Each row is where one point has got to under a steady rotation. How many steps took it there?
The counts run from 0 to 295.
[-.04,.15,-.15,-.09,.05,.08,-.03,.12,-.01,.08,.10,-.20,.07,-.34,.12,.16,-.25,-.18,-.33,.07,-.17,.34,.13,-.24,-.27,.08,.16,.01,-.27,.02,.45,.13,.07,.12,.11,.04,.14,-.03,-.11,-.19,.05,-.02,-.31,-.20,.25,.16,.16,.15,.24,.02,-.52,-.09,.27,.07,-.03,.49,.19,.03,-.05,-.15,-.28,.15,.32,.31,.18,.18] | 285
[.19,-.10,-.11,.12,.13,-.36,.09,.18,.28,-.05,.40,.10,.06,.02,-.29,.39,-.02,.27,-.53,.16,.03,.23,.15,.10,-.34,.01,-.01,.17,.03,.22,-.02,.06,-.28,-.02,.06,-.09,-.16,.04,-.20,.15,.18,-.35,-.12,-.04,.05,.09,-.05,.18,.08,-.05,-.08,.26,.24,.11,-.19,.03,-.33,.16,.01,-.18,-.05,-.15,-.09,.39,.14,-.29] | 120
[-.12,-.27,-.03,-.25,.10,.26,.13,-.53,-.33,-.33,.17,-.21,-.20,-.01,.15,.13,-.31,-.07,-.01,.11,-.24,-.01,-.07,.10,-.08,-.15,.11,-.14,-.30,-.19,.17,-.11,-.19,-.18,.10,.17,-.18,-.17,-.09,.12,.16,-.11,-.07,.05,.13,.00,.16,-.19,.04,.04,-.46,-.17,-.03,-.06,-.12,.34,.51,-.22,-.01,-.09,-.28,.10,.09,.09,.26,.16] | 108
[-.02,-.05,-.10,-.20,.02,.05,.19,-.32,-.04,-.10,.15,-.38,-.26,-.12,.01,.13,-.20,.04,-.30,.36,-.13,.11,-.05,-.06,-.19,-.15,.05,.26,-.02,-.02,.29,.24,.07,-.13,.30,.16,-.09,-.15,-.37,.04,.24,-.22,.01,-.20,.29,.03,.02,-.18,-.13,-.07,-.55,-.17,-.22,.05,.02,.33,-.07,-.07,.04,.14,.06,.11,-.30,.09,.23,.22] | 25
[.15,.20,-.18,-.01,.09,-.14,.04,.26,-.15,-.19,-.18,-.18,.18,.08,-.16,.35,-.49,.22,-.20,-.10,-.22,.10,.00,-.11,-.08,.15,-.26,.19,.00,.15,.04,-.16,-.06,-.04,.15,-.06,-.15,.21,-.36,-.02,.46,-.34,.08,.00,.10,.16,.20,.19,.04,.00,-.20,.06,.04,-.31,.27,-.18,-.22,.23,-.27,-.12,-.27,-.12,-.15,-.02,.14,-.05] | 243
[.25,.26,-.15,-.09,-.02,.07,-.15,.31,.34,.06,.02,.16,.14,.15,-.08,-.03,.01,-.21,-.27,-.29,-.05,.21,.31,-.09,.06,.16,.11,.04,-.15,-.02,-.35,.00,-.05,.26,-.21,.09,-.08,-.04,.28,.13,.23,-.03,-.16,-.26,-.18,.36,-.23,.17,.34,.14,.10,.19,.20,.34,.00,.02,.06,-.07,-.13,-.53,.11,-.08,.21,.14,-.26,-.01] | 117
[.08,.08,.17,.21,.28,-.20,.00,.03,.15,.15,.28,-.09,.00,-.19,.05,.29,-.05,.13,-.27,.36,-.01,.26,.05,.06,-.28,.03,-.05,.19,.00,.15,.52,.17,-.20,.09,.22,-.30,.23,.19,-.09,-.25,-.10,.00,-.20,.07,.23,-.25,.22,.06,-.07,-.22,-.28,.11,.15,-.03,.00,.17,-.27,.17,-.12,.14,-.39,.00,.05,.25,.33,-.20] | 125
[.00,-.12,-.03,-.03,.08,.11,-.26,.31,-.12,.10,-.25,.06,.32,-.16,.22,-.04,.03,-.20,.52,-.34,.27,.02,-.11,-.12,-.04,.10,-.14,-.30,.07,-.12,-.07,-.31,.41,.15,-.08,-.25,.12,.11,.13,-.17,-.31,.32,.03,.01,.04,-.07,.22,.36,-.05,.01,.23,.02,.23,.15,.07,-.21,.16,.37,-.22,.00,-.06,.13,.16,-.20,-.13,-.13] | 50
[.03,-.21,-.09,-.07,.12,-.04,.11,-.28,-.43,-.29,-.22,-.23,-.25,.27,-.07,-.02,-.32,.06,.09,-.01,-.21,-.15,-.16,.16,-.09,-.33,-.21,.15,.10,-.15,-.10,-.25,.04,-.32,.07,-.08,-.18,.02,-.41,.24,-.01,-.20,.48,.00,.24,.02,.10,.11,.11,.05,-.10,-.21,-.26,-.26,.05,-.13,-.16,.04,.09,.04,.05,.01,-.43,-.10,.27,.17] | 104
[.13,.03,-.24,.06,-.28,-.18,.13,.24,.38,.15,.36,.05,-.07,.05,-.13,.16,-.04,.22,-.30,.30,.17,.17,.17,.15,-.14,.00,.32,.14,-.34,.38,.13,.19,-.29,-.09,.17,-.05,.04,-.19,.04,.10,.30,-.25,-.48,.15,-.16,.21,-.12,-.24,.02,-.14,-.04,.20,.06,.00,-.04,.12,-.07,.04,.05,-.17,-.42,-.02,.26,.30,.07,-.08] | 80
[-.22,-.24,.12,.04,-.13,-.17,.38,-.24,-.01,-.05,.08,-.01,-.30,-.11,.04,.12,-.09,.11,-.39,.15,-.39,-.13,.34,-.08,.08,.18,.09,-.02,-.04,.06,.03,.08,-.61,-.29,.01,-.03,-.37,-.15,-.09,.30,.18,-.26,-.20,.26,-.24,.19,-.07,-.12,.07,.14,-.02,.18,.04,-.16,-.14,.22,.01,-.27,.07,-.17,-.01,.01,-.08,.01,.04,-.01] | 236
[.13,.20,.19,-.06,.02,.02,-.07,-.08,-.02,-.11,-.01,.04,.05,.15,.03,.03,.17,-.11,-.15,-.22,-.16,-.23,.32,-.11,.36,.46,.03,.09,.31,-.13,-.38,.05,.00,.26,-.04,.14,-.30,-.02,-.03,.13,.35,.20,.15,-.30,-.23,.28,-.01,.08,-.03,.24,.14,.20,.09,.18,.10,-.06,-.09,-.14,-.13,-.15,.43,.03,-.29,-.40,-.33,.19] | 194
[-.09,-.19,-.07,.12,-.40,.10,-.07,.20,.26,.35,-.20,-.20,-.22,-.28,.20,-.33,.04,-.18,.20,.05,.08,.11,.07,.04,.11,-.43,.06,-.05,-.20,.33,.03,-.05,.16,-.23,-.07,-.16,.07,-.22,.35,.11,-.25,-.11,-.17,.16,.06,.09,-.32,-.18,.18,-.06,.11,-.10,-.37,.15,-.20,.00,.03,-.02,.31,-.10,-.04,-.11,.11,.27,-.39,-.09] | 179
[-.12,-.28,.17,-.07,.23,.01,.08,-.29,-.37,-.31,-.09,.11,-.01,.16,.10,.13,-.01,.03,.24,-.28,-.06,-.34,.03,.09,.15,.15,-.13,-.24,.20,-.23,-.33,-.34,-.15,-.12,-.14,-.11,-.40,.03,-.01,.18,-.01,.17,.37,.05,-.21,-.01,.15,.08,-.13,.25,.32,.14,.04,-.07,.00,-.24,.21,.07,-.06,-.07,.16,.02,-.22,-.43,-.07,-.02] | 271
[.11,.14,-.16,.05,-.24,-.09,.19,.12,.13,.05,-.05,-.16,-.21,.19,-.10,-.01,-.17,.07,-.30,.21,-.14,.05,.28,.08,-.04,.08,.35,.29,-.29,.12,.40,.34,-.32,-.17,.13,.09,.26,-.13,-.21,.04,.06,-.12,-.42,.16,.00,.15,.11,-.06,.13,-.04,-.27,.02,.16,-.35,.20,.22,-.10,-.11,-.03,-.04,-.40,.26,.22,.05,.42,.20] | 202
[-.06,-.28,-.06,-.38,-.07,.15,.22,-.37,-.03,-.12,.32,-.02,-.12,-.06,.08,.19,.04,-.11,-.01,.07,.10,-.04,.11,-.16,-.10,.15,.46,-.25,-.19,-.22,-.07,.11,.00,.13,.07,.23,-.19,-.41,.01,.09,.16,.17,-.19,-.14,-.08,.16,.01,-.17,-.11,.13,-.21,.07,.18,.26,-.13,.39,.55,-.25,-.01,-.10,.06,.25,.13,-.03,.14,.21] | 152
[.08,.18,-.22,-.03,-.13,.16,-.06,.19,-.14,.05,-.17,.05,.15,.03,.01,-.10,-.15,-.11,-.05,-.06,-.06,.07,-.07,.06,-.05,.04,.25,-.13,-.36,.01,.49,.15,.08,-.01,-.03,.15,.36,.05,.09,-.28,-.17,.15,-.42,.13,.02,-.12,.16,-.05,.09,-.19,-.20,-.02,.32,-.21,.18,.17,.38,-.08,-.06,-.10,-.54,.09,.52,-.01,.33,.15] | 207
[-.04,-.02,.09,-.17,-.26,.29,-.27,.08,.16,.07,-.05,-.47,-.19,-.22,.39,-.15,-.02,-.27,.54,-.05,.10,.08,.06,-.08,.11,-.27,-.11,.13,-.07,.08,-.06,-.20,.43,-.03,.22,-.19,.06,-.08,.23,.08,.08,-.03,.07,-.16,.25,.08,.09,.00,.23,.02,-.14,-.20,-.45,.33,-.05,.03,.09,.14,.08,-.06,-.07,.07,.11,.09,-.24,.19] | 184
[-.06,.03,.21,-.24,.14,.28,-.23,-.23,-.09,-.09,.05,-.25,.02,-.13,.45,-.01,.08,-.27,.36,-.16,.00,-.09,.13,-.19,.41,.17,-.12,.04,.21,-.12,-.19,-.06,.38,.26,.14,-.04,-.11,.09,.23,.02,.30,.23,.22,-.30,.06,.15,.23,.07,-.01,.21,-.11,-.08,-.13,.46,.05,.06,.23,.00,-.16,-.06,.18,.16,.06,-.36,-.25,.16] | 189
[.08,-.11,-.18,-.06,-.36,.09,.08,.21,.08,.10,-.16,-.27,-.22,-.12,.17,-.12,-.27,-.22,-.12,-.08,-.15,.17,.47,-.26,-.08,.00,.15,.06,-.29,.08,-.04,.03,-.13,-.20,-.04,-.07,-.09,-.30,.05,.25,.02,-.16,-.39,-.06,-.07,.41,-.12,.23,.44,.19,-.20,.03,.08,-.05,-.13,.26,-.04,-.01,.05,-.49,-.06,.24,.26,.27,.02,.27] | 279
[.27,.08,-.13,-.07,-.08,.01,.05,.11,.21,.08,.25,.05,-.15,.17,-.03,-.07,.20,-.20,-.41,.08,.10,.09,.45,-.05,-.10,.25,.42,.05,-.20,-.12,-.11,.31,-.19,.01,-.02,.21,-.06,-.34,.13,.15,.00,.15,-.41,-.15,-.15,.40,-.15,.07,.23,.07,.01,.19,.32,.21,-.05,.29,-.03,-.19,.13,-.25,.20,.29,.20,.12,.05,.28] | 157
[.13,-.14,-.09,-.23,.22,-.21,.16,-.23,-.08,-.34,.25,.19,.15,.17,-.18,.35,-.01,.10,-.27,-.08,.11,-.12,.06,-.08,-.13,.26,.07,-.09,.18,-.28,-.38,-.05,-.10,.11,-.03,.18,-.39,-.14,-.23,.20,.34,-.01,.22,-.25,-.09,.24,-.09,.10,-.23,.15,.08,.15,.30,.18,.02,.02,.03,-.04,-.11,-.03,.41,.06,-.28,-.17,-.09,-.02] | 154
[.11,.29,-.01,.09,.01,.11,-.30,.28,.02,.22,-.13,.00,.22,-.13,.26,-.03,.17,-.14,.36,-.19,.42,-.03,-.11,-.06,.10,.22,-.05,-.05,.17,.07,.11,-.02,.52,.33,.04,-.22,.29,.27,.11,-.33,-.14,.34,.00,-.12,.08,-.07,.30,.22,-.16,-.04,.15,.03,.12,.21,.32,-.22,.00,.28,-.15,.15,-.02,.07,.11,-.30,-.07,-.07] | 89
[-.05,.04,-.12,.06,-.33,.18,-.06,.41,.17,.31,-.29,.01,.02,-.08,.14,-.37,.12,-.20,.28,-.19,.03,.05,.01,.05,.18,-.31,-.11,.02,-.06,.28,-.17,-.21,.23,-.07,-.25,-.13,.09,-.06,.31,.05,-.22,-.18,.08,-.07,-.08,.04,-.26,-.09,.22,.00,.28,-.06,-.41,.23,-.12,-.27,-.04,.09,.16,-.11,.13,-.29,.09,.10,-.49,-.11] | 178
[.06,.36,.22,-.03,.11,.17,-.13,-.08,-.19,-.28,-.06,.11,.19,.15,-.05,.01,-.10,-.21,-.08,-.31,-.37,-.07,.08,.09,.42,.21,-.07,.06,.08,-.20,-.22,-.14,-.07,.26,-.24,.22,-.16,.10,.24,-.10,.42,.07,.24,-.24,-.21,.03,.04,-.02,.16,.12,-.05,.01,-.04,.17,.18,-.18,.36,-.21,-.32,-.32,-.08,-.33,.02,-.23,-.19,-.01] | 72
[.06,.18,.07,-.11,.35,.07,.05,-.28,-.22,-.29,.21,.24,.18,.36,-.23,.33,.03,.17,-.27,.05,-.13,-.08,-.15,.22,.16,.23,.00,.05,.24,-.26,-.07,.06,-.13,.23,-.08,.38,-.20,.05,-.18,-.15,.41,.12,.35,-.19,-.07,-.03,.14,-.18,-.31,-.02,-.04,.08,.14,.02,.22,-.15,.11,-.18,-.18,.05,.02,-.25,-.29,-.39,.05,-.05] | 32
[-.24,-.15,.43,-.06,.21,.34,-.12,-.42,-.12,-.04,.19,-.03,-.29,-.24,.46,-.19,.14,-.36,.24,.05,-.12,-.11,.23,.05,.22,.12,.07,.03,.07,-.25,.04,.02,.02,.02,.09,-.07,.09,-.20,.31,.09,-.14,.36,-.15,-.07,.06,-.08,.19,-.10,.04,.15,-.12,-.13,-.16,.32,-.26,.32,.35,-.20,.01,-.03,.01,.22,.16,-.11,-.05,.20] | 229
[-.32,-.17,-.01,.21,-.19,.09,.21,.04,.03,.38,-.05,.31,-.01,-.36,.06,-.23,.18,-.13,.05,.07,-.06,.12,-.03,.20,-.02,-.16,.22,-.33,-.24,.17,.25,.03,-.15,-.11,-.30,-.02,.12,-.12,.27,-.12,-.45,.04,-.24,.31,-.19,-.18,-.16,-.34,-.04,-.14,.18,.04,.13,.04,-.22,.06,.31,-.11,.17,.02,-.15,-.28,.31,.23,-.23,-.23] | 174
[-.20,-.32,-.14,.04,-.33,-.09,.31,-.01,.19,.23,-.07,-.37,-.21,-.43,.14,-.08,-.04,-.08,-.20,.30,.01,.10,.10,-.25,-.09,-.07,.22,-.11,-.12,.19,.13,.15,-.06,-.22,.17,-.01,-.28,-.34,-.12,.13,-.01,-.29,-.17,.00,.02,.32,-.30,-.16,-.04,.04,-.20,.04,-.05,.14,-.22,.29,-.04,-.10,.31,.06,.29,-.03,-.17,.22,-.31,.10] | 19
[.02,-.36,-.07,-.29,.14,-.02,.30,-.39,-.04,-.21,.43,.07,.00,-.04,-.06,.41,-.05,.13,-.21,.10,.10,-.10,.07,-.03,-.20,.24,.28,-.35,-.03,-.21,-.17,.04,-.20,.06,.05,.27,-.40,-.32,-.19,.21,.24,-.01,.01,-.10,-.10,.16,.03,-.17,-.29,.05,-.11,.17,.31,.15,-.12,.22,.22,-.21,.02,-.11,.16,.13,-.12,-.04,.08,.08] | 153
[-.11,.07,.04,-.07,-.16,.18,.14,-.17,.10,-.07,.24,.21,.00,-.03,-.06,.04,.01,-.05,-.20,.01,-.27,.04,.21,.04,.14,.18,.31,.00,-.29,.01,.09,.18,-.35,.10,-.16,.30,-.11,-.11,.36,.09,.30,-.08,-.32,.01,-.29,.16,-.05,-.49,.08,.03,-.08,.07,.09,.08,-.07,.24,.51,-.32,-.07,-.33,-.26,-.12,.41,.02,-.11,.09] | 74
[-.09,.05,.10,.15,.28,-.13,.20,-.15,.02,.03,.23,.26,.29,-.23,-.14,.26,.11,.09,-.61,.18,-.13,.22,-.15,.14,-.18,.04,.17,-.19,.10,-.03,.30,.28,-.18,.23,-.11,.26,-.08,.03,-.19,-.25,-.04,-.02,.06,-.05,-.11,-.19,-.07,-.16,-.35,-.24,-.11,.06,.24,.11,-.12,.15,.02,-.14,.01,.23,.12,-.42,-.26,.16,-.07,-.25] | 292
[.09,-.20,-.12,.05,.17,-.10,-.16,.21,-.21,-.05,-.01,.10,.31,-.09,.12,.29,-.14,-.02,.37,-.29,.26,-.04,-.28,-.04,-.19,.00,-.22,-.32,.11,-.05,-.09,-.31,.27,-.02,.00,-.27,.01,.19,-.13,-.19,-.27,.23,.25,.06,.11,-.24,.29,.31,-.21,-.07,.25,.12,.24,.03,.13,-.36,-.01,.43,-.16,.16,-.09,.09,-.07,-.15,.08,-.30] | 49
